A single turn carries every row of the set below to another of its rows. Some are shown first; where does it send the rows asked next?
Rurad: [-0.91 -0.42 -0.35 -1.71  0.44  1.41  0.56  1.82  1.45 -1.28  1.04 -1.40
  1.47 -0.95  1.60  1.16  0.65  2.22 -0.08]
seraf: [-2.19  0.38  0.69  0.20 -1.24  0.42 -0.83 -0.84 -1.68  1.77  1.43 -0.73
  0.89 -1.65  0.00  2.30 -1.42 -0.14 -1.01]
ralaf: [-0.40 -0.50  0.70  2.39 -0.16 -0.64  0.18  2.02 -0.42  2.02 -2.13  0.01
 -1.64  1.23 -0.31  2.12  1.07 -0.27 -2.40]
pobuv: [-1.56  0.74  0.12  0.37 -1.43 -0.40  2.15 -1.51  1.38  1.44  2.73 -0.76
 -1.45 -0.94 -1.35  3.08 -0.78  0.96  1.42]
zilif: [-0.72  1.77  1.85  0.38  0.42 -1.90  0.99  1.45  4.94 -0.72  0.18  0.42
 -1.13 -0.68 -1.86  0.86  2.45  2.04  0.44]
lolos: [-1.55  1.35  0.38  0.78 -0.38 -0.62 -2.14  1.78  1.14 -2.71  2.14  0.55
  0.53 -0.84 -1.83  0.98  1.16  1.47  0.48]
Zomor: [ 0.73  1.45  0.52  0.30 -0.44 -0.92  0.28 -0.70 -3.05  1.97 -0.39  0.05
  0.12 -0.42 -1.76  2.18 -1.11  0.30  0.22]
midud: [ 1.72 -2.82  1.72  1.80  0.92  1.09 -0.12  0.91  0.16  1.29 -0.89 -0.43
  0.43  0.49 -0.80  2.01 -0.34  0.33 -1.93]
suf: [ 0.07  0.00  2.54  0.06 -0.66 -0.68  0.29  2.01  0.14  0.91  0.34  0.03
 -0.35 -1.59  1.29  1.66  0.96 -3.43  0.31]
ligi: [ 0.05 -0.52  0.24 -0.36  1.81 -0.71  0.94 -0.88  3.63  2.60 -1.56  0.50
 -0.99 -0.98 -2.05 -0.38  1.38 -1.19 -0.21]
Gal: [-0.07 -1.13  1.21  0.47  2.39 -0.15  0.71 -0.66  3.03  2.32  0.44 -0.22
 -1.65 -1.21 -2.91  0.85  2.41 -1.27 -0.02]
Kif: [-0.85  0.85  0.09  0.50 -1.34  0.19 -1.83 -0.22 -1.41  2.15  0.15 -0.29
  0.75 -1.15 -0.97  1.97 -2.23  0.16 -1.29]
nin: [ 0.17 -0.27 -0.45  0.13  1.01  1.56 -0.73  2.00  0.37 -0.87  0.01 -0.66
 -0.50  0.65 -1.21  1.88  1.64  3.80 -1.51]
faz: [-0.09  1.07  1.86 -0.79  0.23 -1.12  0.88  1.79  5.13 -0.26  0.35  0.18
 -0.59 -1.54 -1.49  0.19  1.85  1.72  0.86]
rilu: [ 0.34  0.32  1.78  1.97 -0.37 -2.46 -0.09  1.27 -0.66  0.66 -1.77  0.82
 -1.65 -0.07 -0.38  3.15  1.92 -1.74 -0.82]
betut: [-1.56 -0.09  0.64  2.29  2.12 -1.87  0.80 -0.33  3.83  1.84  0.92 -0.47
 -0.67 -1.08 -2.27  2.06  1.54 -1.46 -0.58]
sotet: [-1.03  0.56  1.18  2.05  2.32 -0.48  1.18 -0.67  3.31  2.33  0.22 -0.01
 -0.94 -0.19 -2.54 -0.40  1.53 -1.39 -0.81]
Fekez: [-0.86  0.02  0.72 -0.86  0.62  0.09  1.62  2.19  4.63  0.50  0.50 -0.58
 -1.37 -0.66 -1.70 -0.09  1.96  2.46  0.43]
Fole: [-2.85  0.74  0.76  0.39 -0.48  0.68 -0.44 -0.03  0.16 -2.09  0.40  0.67
  0.25  0.12 -1.29 -0.35  2.27  2.78 -0.43]
nosu: [ 0.32  0.60 -0.58  0.32 -0.73 -0.45 -1.20 -0.02 -2.44  2.19  0.17 -0.34
 -0.17 -0.80 -1.98  3.00 -1.52  0.55 -0.57]
geni: [-1.38  0.26 -0.26  1.19  1.92 -2.20  1.21 -0.50  4.43  2.10 -1.02  0.12
 -0.01 -0.91 -1.45  0.92  0.62 -1.44 -0.56]
kobuf: [-0.83 -0.97  1.35  1.25  1.09 -1.66  1.10  0.42 -0.23 -2.18 -0.29  0.69
  0.24 -0.21  0.68  1.46 -0.73 -2.66 -0.28]
sot: [-0.76  2.53  1.26  0.56 -2.25 -0.23  0.61 -2.20  2.84  1.93  0.43  0.51
  0.05 -1.01 -0.73  1.05 -1.96  1.16  0.28]
lolu: [-0.82  1.50 -0.41  0.18  1.75 -0.98  1.87  1.54 -0.31 -2.94  0.75 -0.51
 -0.09  0.63 -0.12  2.04  1.77  1.93  0.52]
bupu: [-0.61 -0.96  1.38  0.50 -0.50  1.26  0.62  2.60  0.41  2.72  0.07 -1.07
 -0.43 -0.15  1.48  0.53  0.22 -2.01 -1.21]
kobis: [-0.26  0.37 -0.33  0.04 -1.12 -0.20  1.31 -1.36  0.69  1.31  2.01 -0.17
 -3.12 -0.18 -3.02  3.00 -0.30  1.34  1.34]
Neb: [-0.03  2.36  1.54 -0.49  0.59 -0.98  0.78  1.06  1.32 -2.46  0.60 -0.16
  2.13 -1.34  1.28  1.30  0.95  1.18  0.64]
Vuk: [-0.26 -1.16  1.63  2.33  1.17 -1.77  0.98 -0.24 -1.27 -1.71 -0.91  0.97
 -0.71  0.81 -0.77  2.46  0.42 -1.07 -1.09]
tofe: [-0.37 -1.44 -0.29 -0.15  1.67 -1.96  0.73 -0.59  4.09  2.22 -0.74  0.05
 -0.65 -1.93 -1.67  2.06  1.36 -1.38 -0.04]
kizo: [ 1.80  0.71 -0.07  0.07  0.05 -1.16  0.13  2.46  1.20 -0.02  0.89 -0.88
  2.47 -0.98 -1.16  1.87  0.56  2.74  2.20]
fep: [-1.46  0.55  0.39 -0.68  0.50 -1.56  1.95  1.92  4.64 -0.63  0.26 -0.07
 -1.48 -0.80 -1.55  0.37  1.93  2.08  0.72]
lal: [ 0.55  0.07  0.16 -0.28 -0.11  0.05  1.75  0.86  0.53  0.67 -0.73 -0.88
  2.31 -0.02 -0.30  0.42  1.64  4.13  1.01]
Vizo: [ 1.14  0.69  1.66 -0.49  0.19  1.54 -1.95  1.44  2.15 -0.50  0.07 -0.32
  1.78 -1.11  0.21  0.89  0.84  2.82 -1.25]
Lugeb: [ 1.33 -2.64  1.33  0.53  0.51  1.01  0.04  1.47  0.86  1.01 -0.34 -0.54
  1.47 -0.73  0.72  1.01 -1.55 -1.10 -1.15]
mese: [-0.68  1.14  0.87  0.32 -0.39 -0.90  1.23 -1.32 -3.28  1.56  0.71 -0.49
  0.03 -1.03 -0.80  2.44 -0.26 -0.23  0.54]
koved: [-0.74  1.44 -1.78  0.41  0.05 -0.69 -0.28  3.13  1.09 -1.39  1.20 -0.36
  1.40  0.15 -1.34  0.00 -0.53  1.76  1.18]
Poki: [ 1.06 -1.81  1.90  2.72  1.15 -0.37  0.43  0.14 -0.75  0.06 -1.83  0.49
 -0.36  1.22 -1.42  2.12  0.32  0.22 -1.99]
pum: [ 0.11  1.09  2.30  0.31  0.29 -0.64  0.50  1.74  4.91  0.34  0.41 -0.10
 -0.85 -0.69 -2.23  0.33  2.33  2.58  0.17]
Noset: [ 0.02 -2.01  1.13  0.07  0.82 -0.18  0.68  1.25  0.74 -0.73  0.43 -0.16
  1.28 -1.03  1.20  1.27 -1.53 -2.67 -0.24]
dapir: [ 0.04  3.29  1.41  1.16 -1.46 -0.76  1.55 -1.86  1.29  1.28  0.82  0.75
 -1.02 -0.10 -1.96  0.56 -1.43  0.67  1.27]
Kifa: [-1.39  0.61  0.91  0.39  0.80 -0.85  1.78  1.81  4.22 -0.11  0.12 -0.31
 -1.67  0.12 -2.24  0.74  2.41  3.01 -0.12]
fode: [ 0.43  2.35  0.89  0.18 -1.97 -0.12 -0.15 -1.85  2.04  1.93 -0.42  1.17
 -1.35 -0.32 -2.26  0.81 -1.55  1.43  0.31]
toled: [ 0.65 -0.77  2.61  2.04 -0.74  0.44 -1.05  2.20  0.61  3.04 -0.29 -0.59
 -0.23 -0.28 -0.07  2.74  0.94 -0.95 -1.93]
Vuvo: [-0.30 -0.16  2.30  0.10 -0.79  0.15 -0.10 -0.66  0.16 -0.60  0.04  0.01
  1.54 -0.91 -1.05  1.47  3.54  3.70  0.47]
guf: [-1.23 -0.32 -0.54 -0.45 -1.91  0.26  0.44 -1.40  1.85  2.17  1.59 -0.29
 -2.01 -1.35 -1.69  3.36 -0.82  1.68  0.45]
munif: [ 1.48  2.45  1.47  1.33  1.20 -0.63 -0.77  1.23  0.16 -2.17 -0.47  0.43
  0.39  0.66 -1.59  1.78  1.78  2.84 -0.51]
zete: [-1.60  1.57  1.64  0.46 -1.01 -0.14  0.57 -1.70 -2.28  1.52  0.97 -0.46
  0.98 -1.35 -0.04  1.63 -1.01 -0.58 -0.25]
fomor: [-1.15  0.23  0.55  0.57 -0.05 -1.53  1.66  1.56 -1.07  0.35 -1.30  0.52
 -1.67  0.23  1.03  1.13  1.04 -2.69 -0.18]

Vizo turns into nin
lolos turns into koved
toled turns into ralaf
Where do these go?
pum turns into Kifa
ligi turns into Gal
Kif turns into nosu
kobis turns into dapir
Lugeb turns into midud

A single turn carries every row of the set below to another of its rows. Some are shown first; where does it send the rows asked next?
veko: [ 1.62 -0.94 -0.05  0.36 -0.93 -1.17  1.84  0.98 -0.87  3.04  0.79  2.43
  1.00  0.11 -1.59 -1.55 -0.96]
Zomid: [-0.49 -1.75  2.67 -1.05  1.42 -0.72  0.01  0.12 -0.07  1.09  0.47  0.09
  2.66  2.81 -1.05  1.17  1.39]
fekuf: [-1.63  0.40 -0.29  2.17  1.53  0.26  0.47  0.57  1.32  0.38  0.46 -0.22
 -0.39  0.07  2.18 -3.16  0.99]
ral: [-1.63  1.30 -1.24  0.14 -1.56 -0.92  1.05 -2.08  0.50  3.21  0.89 -1.64
  1.90 -2.17 -0.09  0.31 -0.19]
dete: [-1.10 -0.92 -0.34  1.46  1.30  0.26  0.92  1.73  0.43  1.43  1.03  2.24
 -1.13  0.79  0.65 -3.55  0.42]
Nubu: [ 0.06  0.25 -0.69 -0.14 -2.29 -1.47  1.51 -0.95 -0.53  3.93  0.46  0.75
  1.02 -1.52 -1.59 -0.10 -0.87]
lero: [-0.05 -0.41 -1.31 -0.12 -1.87 -1.54  1.72 -0.35 -0.83  4.17  0.68  0.87
  1.44 -1.55 -1.35  0.35 -1.07]
rol: [-1.32 -1.96  0.21 -0.99  1.76 -1.20 -1.48 -0.21 -0.70  2.79  1.63 -0.95
  2.91  1.07  0.80  2.35  0.87]
sef: [-1.33 -1.22  0.38 -0.87  2.43 -1.15 -1.62  0.30  0.76  2.41  0.91 -0.62
  4.10  1.23  1.50  1.37  1.21]
rori: [ 0.39  0.14 -0.42  0.19 -2.16 -1.39  1.61 -1.24 -1.08  3.88  1.26  0.22
  1.71 -1.60 -1.63  0.20 -0.60]
vepa: [-0.70 -2.37  1.32 -0.99  1.27 -0.98 -0.88 -0.24 -1.23  2.28  1.72 -0.40
  1.93  2.00 -0.55  2.12  0.95]
dem: [-2.59  1.66 -0.41  1.68  0.09  0.09  0.33 -1.76  1.27  1.25  0.93 -2.13
  0.40 -1.60  1.77 -1.55  1.37]
Ripor: [-0.95 -2.13  1.83 -0.70  1.56 -1.03 -0.46  0.25 -1.09  1.84  1.36 -0.29
  2.56  1.78 -0.82  2.12  1.76]
daf: [-2.61  1.71 -0.48  1.20  0.19  0.07  0.79 -2.03  1.86  1.17  0.50 -2.32
  1.05 -1.20  1.47 -1.35  0.73]
Tiz: [-0.87 -0.89  1.04 -1.49  2.37 -0.72 -1.30 -0.33  1.99  1.50  0.18 -0.65
  3.56  2.76  1.25  0.19  0.31]
rozu: [-0.57  0.09 -1.12 -0.74 -1.92 -1.36  1.14 -0.49 -0.34  4.73  1.14  1.66
  0.97 -1.21 -1.43 -0.67 -0.93]
Rek: [-1.68  1.47 -0.38  0.44 -1.83 -0.86  0.73 -2.49  0.29  3.03  0.97 -1.56
  0.98 -2.21 -0.12  0.12  0.33]
Bupes: [-1.89  1.56 -0.32  1.97  0.76  0.06  0.19 -1.53  1.20  1.01  1.25 -2.29
  1.31 -1.17  2.24 -1.82  1.15]
Fug: [-2.58  0.54  0.09  1.67  1.17  0.80  0.40 -0.34  1.46  0.67  1.19 -0.12
 -0.83  0.25  1.50 -3.46  1.35]
Nomog: [-0.53 -1.29  2.17 -1.55  2.05 -0.39 -0.53 -0.21  1.29  1.13  0.11  0.10
  2.71  3.66 -0.23  0.03  0.50]
bak: [ 0.65 -1.75 -0.86  0.64 -0.44 -0.89  1.95  1.70 -0.99  2.76  0.40  2.54
  0.26  0.31 -1.11 -1.52 -0.92]
lavu: [-0.37 -2.23  2.28 -1.41  1.51 -0.54 -0.32 -0.28 -0.32  1.42  0.84  0.10
  1.84  3.17 -0.95  1.01  0.75]
kotu: [-0.59 -1.08  2.22 -1.27  1.69 -0.60 -0.23  0.26  1.50  1.00  0.00  0.24
  3.49  3.04 -0.23  0.34  1.05]
fulil: [-3.19  2.00 -0.03  0.69 -0.15  0.15  0.25 -2.20  1.76  1.70  1.21 -1.55
  0.34 -1.22  1.02 -1.72  1.08]
godis: [-2.07  1.58 -0.66 -0.34 -1.84 -0.81  0.72 -2.33  0.83  3.75  1.31 -0.77
  1.19 -1.76 -0.33 -0.54 -0.08]
vudu: [-1.35  1.40 -0.40  0.86 -1.25 -0.81  0.67 -2.44  0.12  2.76  1.52 -2.10
  1.84 -2.25  0.21  0.11  0.59]
nerop: [-1.28 -1.76  0.79 -0.59  1.92 -1.26 -1.24  0.30 -0.72  2.66  1.56 -0.62
  3.27  0.90  0.62  2.35  1.51]
gebeg: [-1.29 -1.08  0.14 -1.14  2.46 -1.13 -1.88 -0.23  1.13  2.32  0.97 -0.98
  3.67  1.63  1.93  1.32  0.53]
geke: [ 1.01 -0.79 -0.03  1.59  1.05 -0.25  1.54  1.75  0.51  1.33  0.49  2.14
  0.32  1.16  0.20 -3.55 -0.15]
Zive: [-0.84 -0.63  1.15 -1.35  2.28 -0.90 -1.10  0.25  1.90  1.54  0.09 -0.19
  4.13  2.39  1.05  0.34  0.81]
limal: [-0.68  0.41 -0.07  2.29  1.92  0.38  0.75  0.71  1.45  0.10  0.84 -0.06
  0.39  0.44  2.08 -3.81  1.01]
zokup: [ 0.23 -0.87 -0.41  1.63  1.02 -0.28  1.17  2.10  0.60  1.29  0.24  2.35
 -0.30  0.96  0.80 -3.44 -0.22]
nemub: [ 0.11 -1.20 -0.90  0.39 -0.36 -0.82  1.11  1.55 -0.51  3.63  1.01  3.08
 -0.03  0.03 -0.81 -2.25 -0.80]
ret: [-1.76  0.52 -0.08  1.98  1.61  0.55  1.20  0.00  1.68 -0.31  0.34 -0.68
 -0.06  0.61  1.88 -3.16  1.04]
Geda: [ 1.08 -0.84 -0.75  0.31 -1.07 -1.25  1.70  1.24 -0.41  3.03  0.14  2.82
  0.44  0.10 -1.05 -1.83 -1.00]
mil: [-0.21 -1.32 -0.13  1.71  1.36  0.12  1.83  1.83  0.25  0.64  0.27  1.69
 -0.48  1.19  0.43 -3.27  0.11]

Nubu turns into Rek
Bupes turns into limal
sef turns into Zive
Where do these go?
Tiz turns into Nomog
mil turns into bak
Fug turns into dete

